128 stands for zero in the data rows.
Here is a table of points, one per row:
[81. 116. 69. 227. 52. 153. 158. 111. 96. 150. 71. 126. 166. 180.
 189. 80. 184. 162. 135. 76. 23. 69. 209. 187. 130. 140. 115. 125.
 204. 157. 96. 19. 161. 116. 196. 116. 147. 117. 130.]
[134. 176. 39. 147. 62. 169. 110. 62. 97. 154. 60. 161. 98. 70.
 129. 108. 56. 63. 154. 0. 95. 80. 129. 53. 98. 200. 136. 209.
 157. 149. 68. 102. 201. 43. 162. 137. 79. 188. 129.]
[115. 60. 188. 141. 178. 151. 88. 164. 128. 127. 142. 108. 174. 153.
 96. 130. 163. 144. 100. 181. 149. 120. 143. 159. 138. 101. 114. 123.
 124. 146. 139. 169. 79. 147. 104. 170. 144. 77. 155.]
[111. 133. 99. 118. 129. 126. 115. 151. 99. 163. 114. 124. 106. 168.
 130. 91. 121. 101. 113. 100. 130. 152. 136. 120. 141. 154. 83. 137.
 120. 126. 177. 127. 149. 149. 124. 152. 164. 139. 101.]
[129. 112. 205. 85. 206. 43. 232. 148. 141. 99. 188. 178. 146. 51.
 76. 146. 143. 155. 118. 163. 121. 128. 78. 149. 159. 74. 147. 97.
 94. 167. 82. 151. 58. 131. 65. 118. 159. 192. 137.]
[187. 150. 147. 166. 168. 145. 133. 163. 79. 99. 133. 122. 136. 109.
 124. 92. 180. 149. 116. 197. 134. 122. 148. 147. 102. 101. 63. 110.
 112. 128. 150. 168. 125. 171. 112. 157. 137. 113. 167.]
[183. 49. 92. 189. 144. 160. 104. 200. 120. 170. 140. 118. 159. 30.
 192. 101. 115. 129. 116. 38. 168. 59. 62. 44. 140. 161. 126. 223.
 13. 95. 153. 141. 255. 81. 196. 114. 183. 73. 149.]
[168. 104. 109. 144. 177. 147. 184. 184. 237. 138. 76. 178. 151. 52.
 134. 221. 173. 142. 143. 175. 81. 92. 90. 65. 62. 100. 202. 127.
 54. 134. 90. 177. 121. 145. 96. 163. 83. 139. 138.]
[141. 158. 140. 115. 134. 80. 152. 68. 71. 69. 187. 116. 87. 112.
 89. 146. 180. 109. 73. 113. 145. 135. 80. 193. 193. 147. 112. 155.
 149. 174. 162. 157. 107. 137. 143. 74. 173. 202. 95.]
[105. 149. 107. 118. 146. 97. 130. 165. 131. 104. 136. 149. 112. 154.
 127. 87. 103. 95. 127. 158. 109. 129. 156. 150. 163. 115. 116. 84.
 132. 89. 150. 144. 113. 156. 133. 100. 133. 118. 110.]
[245. 81. 89. 164. 124. 202. 170. 192. 120. 76. 201. 84. 80. 108.
 138. 85. 82. 164. 110. 208. 141. 98. 148. 127. 183. 199. 199. 102.
 143. 153. 128. 90. 98. 91. 109. 71. 175. 88. 131.]
[39. 26. 153. 119. 111. 101. 157. 176. 216. 197. 198. 144. 142. 156.
 133. 155. 136. 148. 126. 151. 175. 127. 105. 127. 125. 107. 165. 124.
 113. 167. 111. 133. 130. 125. 87. 130. 145. 116. 91.]
[98. 88. 187. 139. 150. 170. 67. 110. 159. 127. 114. 81. 140. 139.
 99. 110. 144. 142. 122. 115. 165. 140. 131. 162. 129. 108. 131. 147.
 163. 148. 106. 117. 99. 96. 110. 229. 109. 39. 150.]
[129. 127. 66. 163. 163. 172. 143. 160. 113. 149. 75. 48. 173. 134.
 164. 50. 196. 83. 182. 41. 84. 118. 162. 126. 102. 138. 110. 162.
 136. 199. 135. 101. 193. 96. 160. 105. 144. 153. 111.]
[31. 9. 201. 123. 73. 255. 46. 129. 184. 178. 67. 175. 121. 147.
 113. 190. 157. 104. 186. 153. 127. 68. 138. 109. 155. 132. 150. 141.
 130. 205. 75. 152. 157. 75. 73. 174. 119. 90. 88.]
[9. 170. 236. 61. 158. 133. 60. 69. 196. 141. 85. 12. 139. 223.
 88. 179. 131. 197. 175. 195. 146. 219. 91. 157. 191. 63. 102. 84.
 182. 51. 114. 91. 95. 157. 70. 133. 71. 145. 135.]
[106. 156. 143. 132. 110. 113. 66. 134. 74. 97. 91. 139. 70. 151.
 169. 186. 153. 148. 159. 148. 145. 239. 157. 193. 186. 72. 101. 60.
 163. 98. 162. 115. 108. 158. 113. 49. 129. 111. 112.]
[99. 141. 91. 123. 137. 73. 178. 157. 102. 167. 242. 126. 198. 154.
 156. 75. 93. 179. 51. 135. 114. 34. 70. 141. 61. 174. 106. 113.
 76. 157. 150. 131. 120. 171. 165. 102. 107. 147. 111.]
[119. 58. 205. 103. 156. 75. 98. 111. 143. 166. 140. 168. 138. 77.
 99. 164. 98. 182. 103. 52. 222. 128. 58. 138. 125. 130. 134. 74.
 118. 170. 127. 101. 167. 65. 75. 156. 61. 193. 103.]
[198. 186. 98. 63. 109. 67. 152. 100. 58. 130. 86. 151. 162. 181.
 168. 20. 119. 134. 205. 243. 93. 114. 195. 112. 30. 203. 99. 144.
 81. 34. 106. 157. 122. 219. 182. 106. 80. 108. 169.]
[134. 172. 43. 150. 109. 118. 95. 125. 153. 127. 177. 171. 147. 109.
 107. 77. 44. 137. 123. 29. 150. 125. 144. 76. 76. 125. 128. 149.
 129. 63. 64. 68. 146. 143. 221. 121. 124. 106. 181.]
[105. 118. 112. 151. 142. 143. 117. 139. 119. 118. 119. 137. 120. 163.
 107. 92. 113. 110. 121. 141. 158. 117. 146. 117. 112. 134. 146. 108.
 155. 113. 136. 154. 105. 147. 128. 131. 130. 86. 111.]
[156. 240. 134. 92. 126. 108. 139. 92. 160. 54. 129. 103. 62. 145.
 139. 191. 119. 67. 175. 138. 114. 212. 109. 116. 133. 71. 148. 184.
 141. 82. 140. 140. 82. 126. 135. 105. 138. 177. 86.]
[216. 210. 155. 33. 60. 123. 140. 0. 118. 70. 106. 168. 82. 88.
 90. 254. 123. 79. 82. 159. 80. 200. 133. 176. 137. 125. 155. 129.
 113. 80. 187. 134. 69. 169. 96. 149. 113. 177. 164.]
[151. 152. 107. 114. 97. 95. 170. 91. 82. 135. 137. 123. 91. 145.
 124. 151. 109. 95. 95. 112. 136. 169. 162. 104. 148. 135. 118. 97.
 154. 115. 191. 135. 137. 147. 144. 172. 117. 131. 152.]
There is one direction along which these points spread out most. Take the direction at right angles to it along which they spread out most. Go by this last direction. For each point below, how far along it does it lie, from 0 to 99? 50 is the average, and the first point above lies past it. One standard deviation of the points above along it is 16.
[134. 176. 39. 147. 62. 169. 110. 62. 97. 154. 60. 161. 98. 70.
 129. 108. 56. 63. 154. 0. 95. 80. 129. 53. 98. 200. 136. 209.
 157. 149. 68. 102. 201. 43. 162. 137. 79. 188. 129.] 61
[98. 88. 187. 139. 150. 170. 67. 110. 159. 127. 114. 81. 140. 139.
 99. 110. 144. 142. 122. 115. 165. 140. 131. 162. 129. 108. 131. 147.
 163. 148. 106. 117. 99. 96. 110. 229. 109. 39. 150.] 33
[198. 186. 98. 63. 109. 67. 152. 100. 58. 130. 86. 151. 162. 181.
 168. 20. 119. 134. 205. 243. 93. 114. 195. 112. 30. 203. 99. 144.
 81. 34. 106. 157. 122. 219. 182. 106. 80. 108. 169.] 82
[111. 133. 99. 118. 129. 126. 115. 151. 99. 163. 114. 124. 106. 168.
 130. 91. 121. 101. 113. 100. 130. 152. 136. 120. 141. 154. 83. 137.
 120. 126. 177. 127. 149. 149. 124. 152. 164. 139. 101.] 55
[105. 149. 107. 118. 146. 97. 130. 165. 131. 104. 136. 149. 112. 154.
 127. 87. 103. 95. 127. 158. 109. 129. 156. 150. 163. 115. 116. 84.
 132. 89. 150. 144. 113. 156. 133. 100. 133. 118. 110.] 58
[119. 58. 205. 103. 156. 75. 98. 111. 143. 166. 140. 168. 138. 77.
 99. 164. 98. 182. 103. 52. 222. 128. 58. 138. 125. 130. 134. 74.
 118. 170. 127. 101. 167. 65. 75. 156. 61. 193. 103.] 28
[156. 240. 134. 92. 126. 108. 139. 92. 160. 54. 129. 103. 62. 145.
 139. 191. 119. 67. 175. 138. 114. 212. 109. 116. 133. 71. 148. 184.
 141. 82. 140. 140. 82. 126. 135. 105. 138. 177. 86.] 69
[168. 104. 109. 144. 177. 147. 184. 184. 237. 138. 76. 178. 151. 52.
 134. 221. 173. 142. 143. 175. 81. 92. 90. 65. 62. 100. 202. 127.
 54. 134. 90. 177. 121. 145. 96. 163. 83. 139. 138.] 36
